In the data rows, 500 means zero.
What is the hidden score of each row? Scores go from 0 to 30, and 15 is about the middle. The score is a weighted sum of the row's numbers plus the product of two more (or one squared), each taken from its middle value.
tensor([465, 468, 582, 412, 504, 508, 498, 504, 503, 473, 570, 421, 506, 555, 417, 467]) ~ 13
tensor([528, 504, 466, 526, 468, 536, 462, 468, 467, 534, 613, 507, 470, 469, 417, 467]) ~ 10
tensor([328, 418, 640, 526, 418, 559, 599, 555, 417, 425, 467, 507, 506, 574, 659, 467]) ~ 27
tensor([528, 418, 466, 549, 418, 623, 325, 591, 638, 473, 467, 577, 470, 555, 466, 640]) ~ 14
tensor([528, 684, 418, 693, 691, 508, 462, 605, 657, 699, 334, 672, 632, 469, 716, 530]) ~ 18
tensor([501, 504, 567, 526, 504, 536, 498, 591, 503, 556, 418, 471, 575, 591, 466, 330]) ~ 12
tensor([414, 721, 527, 412, 651, 536, 325, 468, 417, 638, 684, 334, 607, 574, 500, 676]) ~ 11
tensor([501, 468, 679, 499, 332, 578, 462, 605, 467, 425, 334, 334, 575, 469, 527, 330]) ~ 10
tensor([328, 331, 500, 412, 504, 559, 526, 468, 417, 425, 529, 471, 419, 469, 500, 416]) ~ 21
tensor([551, 468, 582, 526, 468, 508, 549, 468, 467, 425, 551, 421, 506, 331, 549, 467]) ~ 14
tensor([615, 468, 500, 499, 504, 473, 526, 532, 553, 534, 418, 558, 419, 331, 334, 589]) ~ 23
tensor([551, 590, 500, 325, 332, 536, 325, 555, 467, 574, 714, 507, 534, 469, 417, 589]) ~ 4
tensor([570, 721, 466, 463, 660, 536, 462, 504, 530, 686, 418, 594, 643, 469, 500, 530]) ~ 8
tensor([465, 418, 418, 412, 468, 473, 549, 532, 503, 425, 570, 471, 506, 505, 417, 604]) ~ 21
tensor([414, 418, 620, 412, 504, 578, 549, 555, 553, 473, 334, 507, 534, 469, 584, 503]) ~ 15
tensor([551, 418, 500, 499, 468, 473, 526, 417, 503, 343, 529, 535, 419, 555, 500, 553]) ~ 18
tensor([528, 590, 466, 526, 574, 422, 325, 504, 332, 628, 418, 621, 333, 469, 527, 467]) ~ 12
tensor([587, 554, 336, 549, 468, 473, 526, 468, 417, 425, 334, 471, 470, 574, 466, 589]) ~ 15
tensor([551, 531, 527, 646, 504, 473, 411, 555, 572, 590, 418, 608, 575, 469, 549, 553]) ~ 13
tensor([627, 590, 336, 758, 532, 796, 325, 778, 770, 769, 418, 806, 643, 469, 674, 604]) ~ 11
tensor([465, 590, 582, 499, 418, 508, 498, 574, 467, 534, 418, 507, 534, 469, 334, 467]) ~ 7
tensor([465, 468, 466, 499, 555, 335, 498, 331, 332, 508, 467, 471, 470, 469, 417, 467]) ~ 12
tensor([414, 468, 527, 325, 590, 335, 526, 468, 467, 556, 586, 535, 506, 532, 334, 553]) ~ 18
tensor([328, 504, 466, 463, 468, 536, 526, 504, 503, 556, 586, 535, 556, 574, 417, 589]) ~ 15
tensor([602, 630, 582, 412, 418, 559, 462, 504, 530, 343, 502, 535, 470, 591, 466, 572]) ~ 11
tensor([570, 331, 466, 568, 418, 578, 325, 532, 467, 425, 600, 471, 333, 418, 417, 330]) ~ 12
tensor([648, 676, 527, 600, 641, 536, 526, 574, 503, 628, 502, 577, 643, 418, 466, 604]) ~ 19
tensor([528, 418, 336, 526, 504, 422, 498, 504, 553, 508, 418, 558, 534, 591, 466, 416]) ~ 16
tensor([615, 710, 500, 600, 618, 422, 411, 532, 467, 758, 334, 558, 718, 331, 527, 589]) ~ 9
tensor([551, 590, 466, 549, 590, 335, 411, 605, 530, 604, 418, 577, 534, 418, 500, 589]) ~ 21
tensor([570, 750, 527, 699, 766, 595, 411, 504, 674, 765, 334, 644, 776, 418, 761, 467]) ~ 13
tensor([414, 531, 500, 600, 468, 335, 498, 468, 572, 617, 334, 558, 556, 418, 598, 503]) ~ 10
tensor([666, 418, 418, 568, 504, 422, 411, 331, 417, 425, 625, 471, 419, 331, 466, 530]) ~ 24
tensor([551, 605, 466, 655, 605, 422, 462, 555, 648, 672, 334, 594, 534, 418, 622, 503]) ~ 20
tensor([465, 468, 631, 499, 468, 559, 599, 532, 553, 425, 418, 334, 333, 574, 584, 503]) ~ 19
tensor([551, 504, 466, 499, 418, 335, 526, 555, 503, 534, 600, 507, 470, 418, 417, 416]) ~ 14
tensor([587, 531, 640, 526, 590, 559, 325, 504, 417, 473, 467, 471, 592, 591, 622, 416]) ~ 11
tensor([587, 504, 418, 463, 532, 473, 498, 331, 467, 425, 418, 507, 470, 418, 466, 604]) ~ 15
tensor([528, 331, 500, 499, 418, 536, 462, 532, 530, 473, 551, 507, 534, 532, 622, 416]) ~ 16
tensor([501, 531, 548, 526, 532, 536, 568, 504, 467, 425, 467, 334, 470, 418, 584, 330]) ~ 14
tensor([528, 504, 567, 526, 555, 536, 498, 532, 553, 508, 502, 535, 506, 555, 466, 572]) ~ 18
tensor([414, 531, 418, 499, 504, 559, 462, 555, 503, 425, 467, 535, 333, 532, 417, 553]) ~ 17
tensor([551, 468, 418, 585, 532, 335, 462, 504, 503, 648, 467, 507, 419, 418, 500, 503]) ~ 19
tensor([627, 605, 500, 568, 574, 422, 498, 641, 467, 705, 334, 577, 620, 331, 584, 467]) ~ 13
tensor([657, 676, 500, 585, 504, 473, 411, 574, 503, 672, 418, 577, 592, 418, 568, 416]) ~ 6
tensor([570, 504, 620, 463, 468, 578, 498, 504, 417, 425, 418, 421, 534, 555, 417, 330]) ~ 8
tensor([587, 331, 500, 463, 555, 473, 411, 468, 467, 534, 529, 535, 419, 574, 417, 503]) ~ 18
tensor([414, 468, 466, 463, 504, 422, 498, 532, 553, 473, 600, 507, 575, 331, 584, 503]) ~ 17
tensor([414, 573, 500, 549, 532, 508, 498, 574, 530, 425, 502, 334, 534, 591, 527, 467]) ~ 19
tensor([602, 331, 527, 463, 332, 473, 325, 532, 530, 425, 586, 334, 556, 469, 527, 530]) ~ 12
tensor([551, 531, 679, 526, 468, 559, 526, 417, 467, 473, 570, 421, 470, 505, 549, 467]) ~ 11
tensor([414, 331, 527, 463, 468, 536, 584, 417, 503, 508, 418, 471, 534, 574, 500, 467]) ~ 13
tensor([465, 418, 336, 585, 332, 473, 411, 591, 553, 473, 502, 558, 506, 505, 417, 467]) ~ 15
tensor([528, 590, 500, 613, 590, 473, 498, 555, 503, 604, 418, 535, 534, 469, 527, 589]) ~ 18
tensor([528, 468, 418, 585, 532, 473, 498, 504, 572, 534, 570, 334, 333, 331, 584, 503]) ~ 27
tensor([465, 418, 418, 766, 332, 783, 411, 785, 774, 508, 761, 771, 470, 469, 466, 741]) ~ 21
tensor([528, 468, 418, 585, 504, 473, 526, 331, 417, 425, 418, 507, 419, 532, 527, 467]) ~ 12
tensor([328, 468, 631, 549, 332, 473, 568, 504, 417, 473, 502, 507, 419, 574, 642, 503]) ~ 18
tensor([414, 504, 567, 412, 418, 536, 584, 591, 503, 425, 529, 577, 470, 505, 549, 467]) ~ 19
tensor([551, 573, 548, 549, 590, 508, 549, 504, 603, 638, 334, 471, 575, 505, 611, 572]) ~ 15
tensor([501, 468, 466, 412, 504, 508, 325, 468, 530, 534, 334, 535, 419, 505, 417, 503]) ~ 8
tensor([551, 468, 548, 412, 418, 536, 568, 555, 417, 508, 613, 334, 333, 505, 334, 416]) ~ 13
tensor([501, 618, 466, 325, 504, 422, 526, 417, 417, 473, 418, 535, 534, 606, 500, 503]) ~ 11
tensor([638, 531, 527, 325, 418, 422, 411, 417, 417, 425, 467, 471, 470, 418, 417, 604]) ~ 10
tensor([648, 573, 336, 600, 605, 536, 325, 468, 530, 648, 418, 558, 592, 505, 466, 530]) ~ 10
tensor([465, 531, 620, 499, 555, 536, 549, 630, 332, 508, 334, 334, 534, 469, 500, 503]) ~ 21
tensor([414, 554, 500, 499, 504, 536, 568, 532, 417, 343, 586, 507, 506, 505, 527, 467]) ~ 21
tensor([587, 531, 596, 463, 332, 473, 549, 468, 503, 425, 570, 421, 506, 469, 417, 530]) ~ 9
tensor([528, 418, 336, 499, 504, 508, 462, 574, 572, 425, 502, 535, 534, 591, 466, 553]) ~ 21
tensor([528, 331, 336, 600, 532, 559, 411, 331, 503, 508, 600, 535, 470, 331, 466, 330]) ~ 10
tensor([528, 418, 500, 463, 504, 422, 411, 574, 530, 473, 502, 558, 470, 418, 417, 467]) ~ 17
tensor([465, 554, 466, 526, 532, 508, 526, 331, 417, 534, 551, 471, 333, 469, 334, 416]) ~ 10
tensor([551, 531, 596, 325, 418, 473, 498, 605, 332, 556, 418, 577, 506, 606, 500, 467]) ~ 19
tensor([551, 531, 500, 412, 504, 536, 462, 468, 588, 508, 418, 558, 470, 418, 611, 589]) ~ 14
tensor([570, 573, 418, 585, 532, 422, 526, 331, 467, 425, 418, 608, 592, 418, 466, 553]) ~ 12
tensor([528, 504, 567, 549, 504, 473, 549, 417, 588, 508, 467, 558, 534, 505, 500, 416]) ~ 11
tensor([328, 504, 418, 463, 332, 473, 612, 504, 616, 556, 467, 594, 333, 505, 632, 467]) ~ 12
tensor([414, 468, 527, 526, 418, 473, 526, 532, 503, 534, 551, 421, 419, 469, 500, 467]) ~ 14
tensor([465, 468, 657, 412, 468, 508, 498, 677, 467, 425, 334, 507, 470, 619, 549, 330]) ~ 24
tensor([551, 531, 582, 463, 468, 508, 568, 468, 467, 556, 529, 471, 333, 469, 466, 467]) ~ 14
tensor([501, 418, 527, 412, 574, 508, 498, 468, 588, 425, 613, 421, 506, 505, 466, 503]) ~ 19
tensor([528, 418, 500, 499, 555, 595, 612, 417, 648, 425, 418, 633, 534, 469, 642, 503]) ~ 16
tensor([328, 554, 620, 499, 532, 578, 797, 591, 503, 473, 529, 471, 506, 606, 651, 467]) ~ 26
tensor([414, 504, 500, 499, 418, 508, 325, 555, 503, 425, 467, 471, 534, 469, 466, 467]) ~ 11
tensor([501, 468, 466, 463, 532, 508, 462, 532, 553, 508, 502, 421, 506, 505, 500, 467]) ~ 15
tensor([551, 418, 466, 526, 504, 335, 498, 417, 332, 574, 570, 507, 333, 418, 417, 467]) ~ 17
tensor([328, 468, 665, 412, 418, 610, 732, 555, 467, 425, 467, 421, 470, 532, 568, 330]) ~ 22
tensor([501, 468, 466, 499, 468, 536, 498, 504, 503, 534, 502, 644, 534, 532, 466, 530]) ~ 11
tensor([587, 676, 418, 568, 660, 335, 526, 555, 572, 657, 418, 421, 686, 469, 466, 572]) ~ 19
tensor([465, 504, 567, 499, 504, 473, 568, 504, 553, 473, 600, 471, 575, 505, 549, 503]) ~ 16
tensor([570, 418, 665, 549, 418, 335, 462, 468, 503, 343, 502, 471, 534, 532, 549, 467]) ~ 16
tensor([551, 468, 336, 568, 468, 727, 325, 618, 688, 425, 551, 654, 534, 685, 466, 750]) ~ 17
tensor([551, 468, 527, 549, 332, 595, 411, 555, 503, 534, 662, 577, 506, 418, 417, 572]) ~ 8
tensor([570, 418, 418, 600, 418, 473, 526, 591, 503, 425, 418, 535, 470, 555, 334, 503]) ~ 17
tensor([587, 418, 567, 499, 418, 422, 526, 417, 467, 425, 529, 334, 506, 469, 500, 416]) ~ 12
tensor([528, 418, 336, 412, 418, 473, 498, 468, 417, 508, 551, 421, 333, 469, 334, 416]) ~ 12
tensor([615, 668, 527, 526, 590, 559, 462, 641, 638, 693, 334, 663, 662, 418, 549, 330]) ~ 5
tensor([414, 605, 527, 463, 555, 422, 549, 417, 417, 574, 502, 535, 592, 574, 417, 572]) ~ 11
tensor([414, 418, 596, 463, 418, 536, 584, 555, 530, 343, 502, 535, 534, 555, 584, 416]) ~ 21
tensor([570, 640, 500, 711, 504, 536, 526, 574, 648, 574, 418, 594, 575, 469, 611, 467]) ~ 13
tensor([465, 504, 500, 412, 504, 536, 411, 331, 503, 473, 570, 471, 556, 469, 549, 467]) ~ 5
tensor([528, 468, 582, 325, 590, 335, 568, 504, 467, 473, 502, 471, 506, 505, 417, 503]) ~ 20
tensor([465, 554, 500, 526, 555, 335, 411, 331, 417, 508, 551, 421, 506, 532, 417, 467]) ~ 11
tensor([414, 504, 567, 463, 504, 623, 568, 574, 603, 425, 467, 535, 534, 606, 598, 503]) ~ 17
tensor([328, 630, 336, 325, 605, 508, 526, 331, 503, 534, 570, 471, 534, 555, 334, 604]) ~ 9
tensor([570, 418, 418, 585, 468, 473, 526, 331, 588, 534, 529, 421, 333, 331, 466, 503]) ~ 26
tensor([414, 468, 527, 325, 532, 508, 462, 468, 332, 473, 586, 334, 506, 574, 466, 467]) ~ 19
tensor([414, 736, 418, 325, 651, 578, 411, 331, 332, 665, 729, 507, 592, 505, 500, 659]) ~ 5
tensor([328, 630, 500, 412, 574, 422, 498, 417, 467, 425, 635, 471, 419, 574, 466, 467]) ~ 15
tensor([465, 531, 418, 526, 504, 473, 498, 555, 467, 425, 529, 507, 470, 469, 611, 467]) ~ 20
tensor([328, 531, 657, 526, 504, 536, 692, 504, 530, 425, 418, 471, 506, 532, 598, 467]) ~ 17
tensor([465, 468, 609, 412, 332, 559, 411, 468, 616, 425, 502, 334, 506, 532, 334, 467]) ~ 3
tensor([328, 504, 466, 646, 532, 536, 526, 504, 681, 534, 334, 688, 556, 418, 549, 503]) ~ 12
